One turn or mirror swaps these rows in pairs. Which row does each one swap with?
mafub: 0.789 -2.802 -0.110 0.604 0.585 -2.982 0.267 0.455 -0.736 -0.071 -0.257
 1.141 0.485 0.750 1.001 -0.634
foz: 0.378 0.057 -0.417 1.482 0.874 -0.201 0.934 0.438 0.834 -4.170 -0.087
 1.380 0.361 3.551 2.768 -3.202
Taz: -3.255 -1.689 -1.055 2.424 0.569 0.576 -1.957 -1.199 2.162 -2.130 0.519
 -2.078 -1.126 3.226 0.062 -0.905
Vevip: -0.194 -0.725 1.466 0.396 0.874 -2.376 0.120 1.875 0.547 -2.212 0.921
 -0.624 0.948 1.481 -0.006 -0.632
vevi: -0.507 -1.484 -1.114 3.164 0.871 -0.851 -1.266 0.643 -1.556 -2.473
 -0.457 -1.833 1.054 0.208 0.696 -2.513
Reme: -1.455 -3.048 -2.309 3.506 -0.046 0.414 -1.209 -2.232 -0.971 -1.459
 -0.590 2.170 -0.129 1.858 0.486 0.092
Nufa: -1.587 -0.314 -1.646 -0.029 1.374 -1.888 1.082 1.010 -2.146 -0.059 0.392
 0.407 -1.212 3.911 2.861 -0.365
kubu: -0.168 -2.117 -1.343 2.467 0.302 -0.179 -0.669 0.913 -0.263 -0.710 1.149
 -0.393 2.478 0.201 2.403 1.824
saro: 0.127 -1.157 -0.954 2.003 3.245 -0.497 1.156 0.432 -0.719 -1.821 0.680
 1.916 1.128 1.094 -0.853 -2.278
ralat: 2.033 -3.124 -0.278 1.024 -1.961 -0.507 -0.441 -1.356 -0.214 0.356 1.302
 -0.103 -0.371 3.314 1.467 -1.434
dos: -2.033 -4.059 -0.514 0.831 -0.110 0.826 -0.638 1.113 0.323 0.561 0.528
 1.447 1.294 2.714 -0.170 -1.865
Mufin: -0.593 -1.084 1.368 0.699 2.733 0.130 1.546 1.159 0.327 -1.745 -0.356
 1.560 0.663 4.151 3.519 -1.121
Bomad: 0.450 0.580 -0.049 2.730 0.876 -1.291 0.298 0.446 1.084 -1.136 0.709
 -0.999 0.578 5.082 3.205 0.551
Rok: -1.839 -1.385 0.144 2.381 -1.206 1.576 1.964 0.246 0.740 0.499 0.015
 -2.156 -1.409 3.887 0.451 -0.520
lovom: -0.454 -1.490 -1.464 0.594 0.030 0.778 1.289 1.565 0.702 -2.939 -0.348
 1.703 -0.068 -0.434 0.144 -1.329
divuf: -1.564 -1.902 -1.407 3.668 3.346 0.947 -0.325 1.841 -1.594 -3.471 -0.072
 -1.649 -1.176 1.755 1.462 0.016
guso: -0.702 -3.747 -3.185 2.132 1.622 0.839 0.480 -2.288 0.789 -3.117 0.648
 0.485 -2.560 2.254 3.252 -1.094
zedag: -1.009 -0.008 -0.235 0.873 1.096 -0.861 -1.413 0.725 2.413 0.893 0.521
 -0.560 -1.210 3.608 0.070 0.636
zama: -0.346 -0.281 0.704 3.864 1.302 0.479 -0.707 0.538 -1.036 -2.549 -0.744
 -1.216 -0.193 5.336 2.486 -0.741
zonuf: -0.158 0.310 -2.610 -0.463 3.308 1.472 1.321 -0.366 -0.069 -2.296 2.005
 -0.689 -0.130 1.683 0.259 0.286
zukin: 1.060 -3.051 -0.754 1.109 0.603 -0.396 -0.754 -1.918 -0.074 -0.981 1.449
 1.136 2.414 1.768 2.185 -2.705
Piros: -0.329 -3.963 -1.499 1.059 1.023 -0.406 0.272 -0.937 0.966 -0.935 0.836
 -2.445 -2.949 1.587 -0.373 0.778
dukab: -1.032 -2.556 -0.382 1.443 1.548 2.125 0.480 1.463 2.142 -3.343 1.133
 -2.016 -2.811 2.295 2.904 0.314
bos: -1.450 -0.741 -1.251 -0.230 1.093 -2.295 0.525 -0.805 -1.073 -0.191
 0.665 -0.927 -0.249 3.791 3.371 0.968
suke: -0.263 -3.388 -2.329 2.708 -0.358 2.804 -0.742 -1.280 -0.476 -2.434
 1.259 2.426 -2.053 2.453 1.597 -0.428
Nibi: -2.927 -1.417 -1.017 0.202 -0.161 -0.284 1.840 -0.283 -0.596 -2.605
 1.169 0.760 -2.206 2.573 -1.090 0.663
dere: -1.823 -1.283 -1.089 1.778 -0.179 2.073 1.279 -0.808 -0.789 -1.864 2.302
 1.225 -4.051 2.201 0.737 -0.741
komat: -0.239 -3.135 1.490 1.232 0.822 1.786 0.928 -0.164 -0.145 -2.077 3.961
 0.017 -1.317 1.289 1.050 -2.392
Gasu: -1.735 -2.094 -0.543 3.055 0.164 1.994 -1.148 0.589 1.486 -2.791 0.508
 1.519 -0.337 2.501 -1.549 -1.388
tez: 1.214 -0.229 0.245 3.034 3.040 2.178 -0.834 -0.855 1.753 -2.793 0.720
 0.938 -0.561 4.423 1.285 -0.852
zetos: 2.343 -2.314 -0.020 1.869 0.442 0.400 -0.697 1.567 -0.706 -3.908 2.530
 -1.360 -0.696 2.145 0.997 0.925
Momi: 1.256 -4.556 -2.201 1.612 1.878 1.989 0.949 -1.672 0.696 -0.445 -0.445
 1.500 -1.216 2.518 1.995 -0.295
gekem: -0.395 -3.473 -2.020 3.277 -1.037 -1.142 1.244 -1.956 -0.648 0.536 0.377
 1.216 -1.259 1.480 1.516 -0.423
bedog: 1.876 -3.406 -1.502 1.296 -1.062 0.404 -1.774 -0.155 0.628 0.207 2.304
 0.868 -1.307 3.847 1.809 -0.689
Darut: 0.052 -2.465 -0.011 0.805 1.353 -1.065 -0.044 -0.386 2.173 -0.070 0.287
 -1.938 -2.387 4.829 1.428 0.647
vuro: -0.575 0.003 1.153 2.296 0.378 2.896 0.475 1.108 0.265 -2.734 0.663
 -2.689 0.478 2.713 2.219 -0.130
Gir: -1.484 -1.374 -1.248 0.620 2.615 0.249 1.138 -2.332 0.093 -0.580 0.166
 -2.069 -0.960 4.916 2.860 -1.705
voda: -2.335 -2.331 -1.719 1.716 -0.326 2.513 0.867 -1.338 -0.404 -1.475 0.352
 0.284 0.294 -0.594 0.527 0.474
sopa: -0.740 0.976 -0.717 1.985 1.583 1.266 0.602 1.544 -1.732 -3.522 0.173
 0.893 -0.533 4.281 3.099 -0.770
vef: -1.480 -2.412 -0.627 3.235 3.140 0.586 1.251 -1.497 -2.022 -1.820 -0.032
 2.206 -1.637 0.875 1.603 -1.495
ped: -0.571 -2.699 -1.976 1.158 2.948 1.108 -0.456 2.048 -0.761 -0.079 -0.196
 -2.790 0.191 4.073 2.274 0.145
letu: 0.456 -3.063 -0.272 2.370 0.931 -1.652 -0.835 1.177 -1.460 1.222 0.429
 -0.837 -1.669 0.100 1.348 -0.737
pape: 1.518 0.808 -1.094 1.732 1.334 1.267 -0.633 1.309 -1.032 -3.400 2.711
 0.840 -0.457 1.795 2.266 0.393
bof: -0.862 -3.157 -0.190 3.018 4.023 1.383 0.094 -0.776 1.528 -1.641 2.434
 -1.105 -2.256 3.947 1.101 -0.615

sopa swaps with -> suke
dere swaps with -> pape
zetos swaps with -> Nibi
Piros swaps with -> Vevip
ped swaps with -> dos
Gasu swaps with -> divuf
bedog swaps with -> Nufa
vef swaps with -> tez

